In the data rows, zero lies at 4.5, halfway between 4 and 5.
Here are some numbered points:
c(4, 4, 6, 7, 4, 1, 4, 4, 4, 4, 6, 5) 0
c(5, 4, 4, 5, 5, 6, 3, 4, 5, 7, 4, 5) 1
c(4, 7, 5, 5, 5, 5, 3, 5, 5, 5, 6, 4) 2
c(4, 3, 5, 4, 4, 4, 5, 4, 6, 3, 4, 4) 3
c(3, 6, 8, 3, 5, 4, 5, 7, 5, 5, 4, 5) 4
c(5, 4, 2, 8, 3, 1, 2, 2, 0, 9, 5, 6) 5
c(4, 4, 2, 4, 1, 4, 6, 4, 5, 5, 4, 3) 6
c(2, 0, 3, 8, 9, 1, 9, 6, 0, 0, 0, 0) 7
c(4, 4, 6, 6, 6, 4, 5, 4, 4, 3, 6, 6) 8
c(3, 6, 5, 5, 4, 6, 4, 6, 5, 6, 5, 7) 9
c(5, 3, 6, 3, 5, 4, 5, 5, 5, 3, 4, 5) 10
c(3, 3, 6, 2, 5, 5, 6, 2, 5, 5, 4, 8) 11
c(7, 2, 4, 4, 1, 3, 5, 5, 4, 4, 3, 2) 12
c(3, 9, 3, 5, 3, 7, 4, 5, 6, 7, 6, 6) 13
c(5, 2, 4, 4, 4, 4, 5, 5, 3, 4, 3, 4) 14
c(6, 4, 4, 3, 5, 3, 5, 4, 5, 3, 4, 3) 15
c(4, 5, 5, 5, 5, 5, 5, 4, 3, 4, 6, 4) 16
c(5, 3, 4, 3, 4, 3, 5, 4, 5, 2, 4, 4) 17
c(4, 6, 5, 7, 6, 5, 4, 3, 4, 7, 7, 4) 18
c(4, 1, 2, 6, 3, 3, 5, 3, 4, 4, 5, 4) 19
c(3, 4, 8, 6, 8, 4, 4, 1, 5, 3, 5, 6) 20
c(5, 2, 8, 5, 6, 3, 4, 6, 5, 2, 4, 8) 21
c(5, 2, 4, 4, 5, 2, 5, 5, 4, 6, 3, 5) 22
Which point above is nearest to each new point by angle? Its number follows each.
c(4, 7, 5, 2, 5, 7, 4, 4, 7, 6, 4, 3) 13
c(5, 9, 2, 5, 0, 7, 3, 5, 9, 7, 5, 7) 13
c(3, 7, 7, 6, 5, 7, 4, 7, 6, 7, 6, 7) 9
c(4, 5, 4, 4, 5, 5, 4, 4, 4, 5, 5, 5) 13
c(4, 7, 5, 4, 3, 7, 4, 5, 6, 6, 5, 6) 13
c(3, 5, 3, 3, 5, 4, 6, 4, 1, 2, 6, 3) 16
c(5, 5, 3, 6, 5, 5, 4, 3, 4, 7, 5, 4) 18
c(4, 7, 5, 5, 3, 5, 2, 6, 5, 4, 5, 4) 2
c(5, 5, 4, 4, 4, 4, 5, 3, 5, 6, 4, 4) 6
c(2, 8, 7, 6, 6, 9, 4, 7, 5, 8, 7, 8) 9
c(6, 4, 5, 5, 4, 5, 5, 6, 5, 4, 4, 4) 12
c(5, 5, 5, 1, 3, 5, 7, 4, 5, 2, 3, 1) 15
c(3, 8, 3, 2, 3, 6, 6, 5, 6, 5, 5, 3) 13
c(5, 6, 5, 5, 5, 5, 4, 6, 4, 5, 6, 6) 9
c(7, 3, 5, 5, 4, 2, 4, 5, 6, 6, 4, 3) 12
c(7, 0, 8, 4, 6, 2, 6, 6, 4, 0, 4, 6) 10
c(4, 1, 4, 5, 6, 3, 5, 3, 2, 2, 4, 2) 7
c(5, 3, 2, 5, 4, 3, 5, 5, 4, 4, 4, 5) 19
c(3, 5, 5, 5, 5, 4, 5, 5, 3, 2, 7, 6) 8
c(4, 0, 5, 7, 5, 5, 5, 2, 1, 2, 3, 3) 7
c(3, 8, 5, 5, 3, 5, 5, 3, 6, 7, 5, 6) 13
c(4, 5, 5, 4, 4, 2, 4, 6, 5, 4, 5, 4) 0
c(5, 6, 5, 5, 3, 6, 5, 5, 6, 4, 5, 5) 13
c(4, 7, 4, 6, 3, 5, 4, 4, 5, 6, 6, 4) 13
c(4, 5, 4, 4, 5, 3, 4, 4, 4, 4, 5, 5) 0
c(4, 3, 5, 7, 5, 3, 3, 4, 3, 2, 4, 2) 7
c(6, 3, 4, 4, 5, 5, 4, 5, 4, 4, 3, 4) 14
c(4, 5, 4, 4, 4, 4, 5, 5, 3, 8, 5, 6) 5
c(5, 6, 3, 6, 4, 6, 3, 5, 4, 9, 5, 6) 1
c(4, 4, 4, 4, 5, 5, 4, 4, 4, 2, 5, 5) 17
c(4, 7, 4, 5, 2, 2, 4, 6, 5, 6, 6, 5) 13
